In the rows, 128 means zero.
Families of rows that turns and mirrors carry onto each other, the same ones carrying the whole set onto itself: the rest of each named row's family, in list order
7 families of 4 rows
kovi: 95; 137; 174; 162; 93; 122; 78; 134; 168
Zoda: 163; 165; 159; 175; 109; 128; 97; 95; 145
goro: 98; 165; 172; 149; 108; 142; 88; 97; 119
toruk: 130; 162; 181; 155; 103; 92; 81; 111; 175
Vas: 83; 143; 163; 145; 126; 112; 118; 160; 150
Nif: 156; 160; 119; 114; 127; 106; 142; 133; 148
dad: 98; 141; 116; 117; 137; 117; 118; 148; 136
Gam: 95; 150; 118; 122; 108; 156; 109; 89; 149
Kav: 153; 146; 107; 145; 112; 141; 117; 89; 174
lavos: 133; 152; 193; 140; 118; 138; 73; 122; 125
mav: 156; 166; 150; 124; 112; 107; 142; 97; 184
badim: 152; 166; 177; 134; 73; 111; 106; 105; 184
Rer: 72; 136; 164; 156; 129; 123; 97; 126; 153
zega: 87; 121; 129; 119; 96; 146; 106; 116; 130
nug: 149; 170; 153; 113; 94; 90; 136; 128; 184
sile: 179; 146; 160; 152; 85; 116; 112; 108; 141
mada: 87; 125; 146; 148; 125; 152; 142; 132; 150
poga: 101; 144; 135; 126; 138; 140; 162; 109; 160
zopof: 154; 126; 107; 125; 99; 141; 139; 109; 156
Danog: 117; 144; 179; 143; 82; 122; 79; 121; 116
Gim: 107; 153; 139; 113; 126; 117; 165; 137; 162
Paba: 140; 156; 149; 124; 101; 140; 169; 106; 169
neven: 186; 148; 158; 142; 121; 133; 98; 116; 161
koz: 122; 159; 177; 146; 99; 83; 92; 146; 172
muna: 162; 179; 154; 128; 105; 85; 100; 132; 142
sune: 94; 140; 148; 102; 124; 158; 95; 115; 133
Kuv: 147; 133; 117; 104; 125; 154; 118; 110; 169
kur: 101; 159; 155; 127; 114; 94; 73; 145; 130

Same family as Gim: Vas, nug, koz
Same family as mav: toruk, Rer, poga
Same family as Paba: kovi, badim, mada
Same family as muna: Nif, dad, kur

Families of rows that turns and mirrors carry onto each other, the same ones carrying the whole set onto itself: the rest of each named row's family, in list order
5 families of 3 rows
niz: 108; 124; 123; 176; 165; 133; 128; 117; 122
vutag: 144; 142; 152; 140; 120; 119; 122; 187; 124
Lepil: 136; 160; 141; 120; 147; 95; 141; 163; 139
demiz: 114; 125; 159; 105; 103; 152; 134; 129; 159
pifup: 158; 131; 138; 146; 145; 89; 132; 153; 104
Rufid: 134; 125; 115; 95; 119; 99; 133; 89; 127
sepe: 137; 145; 116; 96; 137; 168; 131; 105; 134
guziz: 124; 138; 95; 98; 96; 102; 106; 144; 129
Vab: 121; 149; 161; 150; 112; 172; 117; 107; 114
Poso: 83; 166; 102; 145; 132; 120; 104; 139; 130
Mure: 134; 109; 151; 147; 82; 123; 106; 114; 100
kiz: 106; 140; 164; 166; 111; 97; 128; 111; 121
Suf: 146; 88; 140; 129; 138; 150; 143; 143; 146
Dulo: 137; 155; 106; 127; 108; 132; 104; 93; 90
Rufa: 120; 113; 89; 144; 139; 155; 105; 156; 128

Same family as Rufa: niz, Poso
Same family as kiz: guziz, Suf
Same family as Rufid: demiz, Mure

Families of rows that turns and mirrors carry onto each other, the same ones carrying the whole set onto itself: the rest of each named row's family, in list order
6 families of 6 rows
Nevi: 128; 142; 137; 125; 117; 198; 104; 127; 97; 94; 125; 100; 144; 128
Mokog: 105; 138; 169; 110; 135; 164; 160; 118; 165; 122; 149; 131; 129; 141
seka: 101; 100; 123; 132; 105; 120; 101; 136; 112; 103; 126; 66; 102; 137
vamo: 104; 129; 157; 102; 138; 173; 162; 116; 159; 111; 131; 129; 129; 132
guti: 125; 112; 160; 124; 113; 99; 79; 131; 92; 159; 152; 99; 172; 137
tez: 124; 110; 154; 131; 132; 92; 77; 146; 88; 150; 132; 101; 167; 124
duduk: 127; 143; 181; 125; 137; 165; 109; 141; 112; 137; 128; 148; 190; 123
kamu: 90; 105; 154; 101; 144; 77; 134; 128; 142; 154; 129; 117; 133; 137
bem: 125; 159; 134; 119; 108; 190; 113; 130; 102; 97; 126; 94; 128; 137
kotir: 126; 111; 151; 133; 130; 95; 72; 137; 82; 149; 139; 95; 161; 137
todet: 135; 141; 133; 133; 106; 185; 98; 126; 95; 89; 130; 95; 142; 123
lomad: 118; 139; 183; 124; 131; 143; 107; 136; 117; 138; 132; 161; 193; 133
kilub: 115; 141; 135; 131; 103; 195; 114; 141; 102; 90; 133; 101; 132; 135
bopi: 102; 112; 118; 128; 125; 131; 108; 126; 124; 109; 131; 63; 92; 125
birem: 81; 110; 146; 92; 123; 83; 134; 125; 147; 149; 120; 115; 132; 142
led: 101; 125; 150; 107; 130; 159; 162; 114; 167; 107; 132; 129; 123; 124
Todig: 94; 103; 149; 106; 146; 79; 132; 133; 149; 147; 129; 110; 128; 123
suri: 120; 140; 187; 124; 136; 161; 108; 133; 115; 136; 133; 157; 189; 140
Lavat: 114; 104; 116; 126; 127; 114; 102; 133; 115; 111; 130; 63; 104; 118
pada: 95; 132; 161; 108; 123; 165; 171; 129; 157; 119; 144; 134; 134; 139
sigat: 116; 138; 185; 136; 121; 162; 107; 148; 106; 136; 144; 151; 187; 145
ligi: 104; 98; 122; 128; 112; 126; 82; 124; 126; 103; 133; 66; 104; 134
tokip: 123; 124; 154; 139; 125; 109; 71; 140; 76; 153; 140; 98; 166; 131
rus: 103; 122; 156; 107; 140; 166; 164; 102; 155; 119; 146; 121; 117; 132
safi: 104; 133; 160; 107; 143; 171; 160; 126; 162; 117; 125; 133; 136; 119
latid: 98; 100; 119; 124; 132; 132; 99; 119; 122; 94; 129; 80; 93; 130
suso: 113; 151; 185; 130; 131; 160; 91; 143; 116; 133; 133; 152; 179; 149
bezat: 131; 140; 141; 130; 122; 202; 110; 133; 111; 92; 125; 96; 139; 117
gof: 81; 115; 162; 108; 144; 88; 136; 130; 147; 159; 129; 128; 136; 132
Lovag: 119; 106; 164; 142; 112; 95; 81; 142; 90; 150; 142; 103; 166; 142
Mudup: 86; 101; 154; 108; 122; 81; 147; 134; 144; 147; 130; 113; 129; 142
denev: 86; 114; 155; 94; 142; 83; 139; 120; 132; 150; 122; 136; 137; 139
zivib: 106; 103; 117; 121; 129; 118; 101; 126; 120; 108; 128; 65; 96; 130
kule: 108; 130; 189; 126; 144; 149; 97; 128; 113; 139; 130; 163; 181; 141
mek: 133; 115; 155; 134; 126; 113; 75; 123; 73; 146; 153; 101; 163; 134
Lalef: 123; 145; 131; 123; 113; 186; 102; 121; 77; 99; 120; 97; 138; 129

Same family as guti: Mokog, bem, birem, ligi, suso
Same family as led: todet, lomad, bopi, tokip, gof
Same family as Mudup: seka, kilub, pada, sigat, Lovag
Same family as kotir: Nevi, vamo, kamu, suri, zivib
Same family as mek: rus, latid, denev, kule, Lalef

Families of rows that turns and mirrors carry onto each other, the same ones carrying the whole set onto itself: the rest of each named row's family, in list order
5 families of 8 rows
Bati: 153; 114; 128; 123; 91; 123; 113; 157; 140; 119; 153; 94; 112
pabe: 220; 119; 119; 103; 143; 139; 156; 119; 154; 148; 120; 109; 103
vali: 116; 114; 128; 151; 155; 148; 121; 132; 122; 134; 158; 137; 115
mib: 138; 135; 118; 120; 172; 115; 152; 159; 93; 153; 100; 118; 141
novit: 166; 137; 76; 105; 79; 139; 132; 156; 127; 142; 151; 112; 155
Zimo: 148; 136; 109; 112; 173; 134; 168; 144; 109; 153; 87; 129; 155
pade: 100; 134; 122; 143; 151; 145; 123; 134; 133; 121; 136; 141; 120
Rezev: 167; 167; 113; 101; 167; 113; 167; 124; 131; 173; 91; 118; 100
leze: 203; 98; 86; 113; 149; 147; 160; 126; 131; 148; 128; 123; 156
Mub: 122; 176; 96; 114; 146; 141; 129; 119; 149; 158; 150; 145; 86
voni: 102; 170; 93; 115; 119; 138; 137; 128; 147; 157; 154; 140; 105
lis: 196; 108; 94; 116; 139; 165; 172; 117; 129; 156; 130; 140; 147
dit: 167; 133; 125; 129; 90; 108; 113; 171; 132; 138; 123; 90; 104
sok: 108; 123; 123; 149; 142; 130; 120; 134; 128; 132; 159; 141; 115
nesad: 149; 152; 79; 104; 77; 146; 130; 165; 132; 136; 150; 107; 139
kal: 105; 128; 129; 141; 152; 144; 128; 135; 115; 133; 143; 147; 124
Dil: 172; 130; 124; 119; 85; 123; 114; 155; 144; 120; 133; 88; 113
gonu: 110; 171; 96; 123; 137; 136; 133; 109; 147; 155; 150; 139; 95
gapo: 200; 113; 77; 114; 134; 168; 162; 133; 139; 149; 145; 139; 149
muned: 156; 128; 113; 128; 85; 108; 110; 164; 131; 129; 137; 95; 101
nat: 173; 187; 97; 89; 152; 117; 146; 142; 121; 167; 103; 97; 104
logud: 155; 179; 105; 101; 156; 115; 168; 132; 127; 179; 99; 104; 110
matub: 152; 140; 116; 114; 159; 121; 151; 155; 85; 145; 101; 103; 156
luv: 159; 158; 76; 109; 80; 141; 133; 171; 130; 153; 141; 108; 153
boniz: 210; 116; 122; 134; 145; 143; 143; 119; 153; 141; 124; 135; 84
Tifun: 120; 174; 100; 120; 134; 156; 130; 128; 157; 144; 166; 141; 97
Mokuf: 212; 109; 112; 122; 151; 145; 146; 122; 151; 151; 114; 126; 90
Zub: 212; 108; 128; 126; 136; 146; 157; 120; 156; 143; 129; 109; 102
pesiv: 156; 190; 104; 92; 158; 124; 162; 141; 126; 176; 107; 112; 105
vop: 203; 104; 74; 124; 143; 158; 160; 125; 150; 150; 141; 130; 148
Bev: 213; 102; 126; 127; 136; 136; 144; 126; 146; 144; 132; 120; 91
tefez: 129; 168; 95; 119; 142; 162; 133; 118; 155; 160; 167; 136; 91
kova: 97; 133; 127; 140; 138; 131; 119; 150; 134; 127; 135; 133; 106
Dep: 158; 139; 123; 110; 164; 119; 162; 148; 95; 158; 97; 112; 156
raso: 192; 116; 85; 128; 140; 168; 164; 119; 133; 147; 140; 152; 149
zul: 165; 138; 67; 113; 82; 128; 121; 151; 140; 137; 149; 103; 151
lun: 174; 176; 102; 91; 168; 119; 153; 144; 130; 172; 94; 106; 112
nid: 139; 142; 112; 120; 175; 125; 156; 157; 106; 150; 87; 108; 145
Mepud: 153; 141; 69; 105; 85; 138; 120; 152; 152; 140; 167; 108; 132
kebim: 179; 128; 123; 118; 91; 119; 106; 162; 139; 127; 130; 92; 98

Same family as Zimo: Bati, pabe, Rezev, leze, voni, kova, Mepud
Same family as gonu: pade, Dil, logud, Zub, vop, zul, nid
Same family as Tifun: lis, sok, nesad, muned, Mokuf, Dep, lun
Same family as Bev: mib, novit, Mub, kal, gapo, pesiv, kebim

Families of rows that turns and mirrors carry onto each other, the same ones carrying the whole set onto itself: the rest of each named row's family, in list order
4 families of 5 rows
poniv: 169; 122; 136; 87; 154; 130; 135; 127
sarev: 142; 122; 143; 154; 127; 150; 122; 134
folir: 133; 133; 124; 61; 140; 119; 103; 90
penav: 128; 117; 115; 68; 139; 129; 110; 88
vul: 122; 137; 116; 177; 145; 106; 105; 97
rilu: 85; 134; 114; 105; 140; 86; 102; 108
vimog: 174; 123; 128; 103; 166; 128; 128; 134
Zuvup: 136; 131; 105; 167; 138; 104; 86; 97
loro: 156; 132; 136; 157; 137; 146; 129; 131
zirad: 143; 122; 147; 163; 133; 151; 113; 124
pirov: 81; 131; 117; 111; 157; 89; 117; 100
kerel: 176; 123; 148; 96; 166; 118; 126; 121
rem: 137; 136; 132; 160; 134; 152; 124; 133
tol: 83; 136; 113; 122; 149; 85; 110; 88
fitu: 128; 137; 107; 169; 155; 105; 93; 83
Saram: 124; 131; 131; 69; 133; 122; 108; 81
metik: 85; 144; 119; 115; 151; 78; 111; 111
Tivi: 169; 129; 151; 101; 165; 128; 128; 131
lovi: 122; 120; 118; 67; 141; 113; 117; 85
Pifu: 123; 125; 112; 165; 145; 95; 89; 100

Same family as kerel: sarev, Zuvup, Saram, metik
Same family as rem: penav, vimog, pirov, fitu
Same family as loro: poniv, vul, tol, lovi

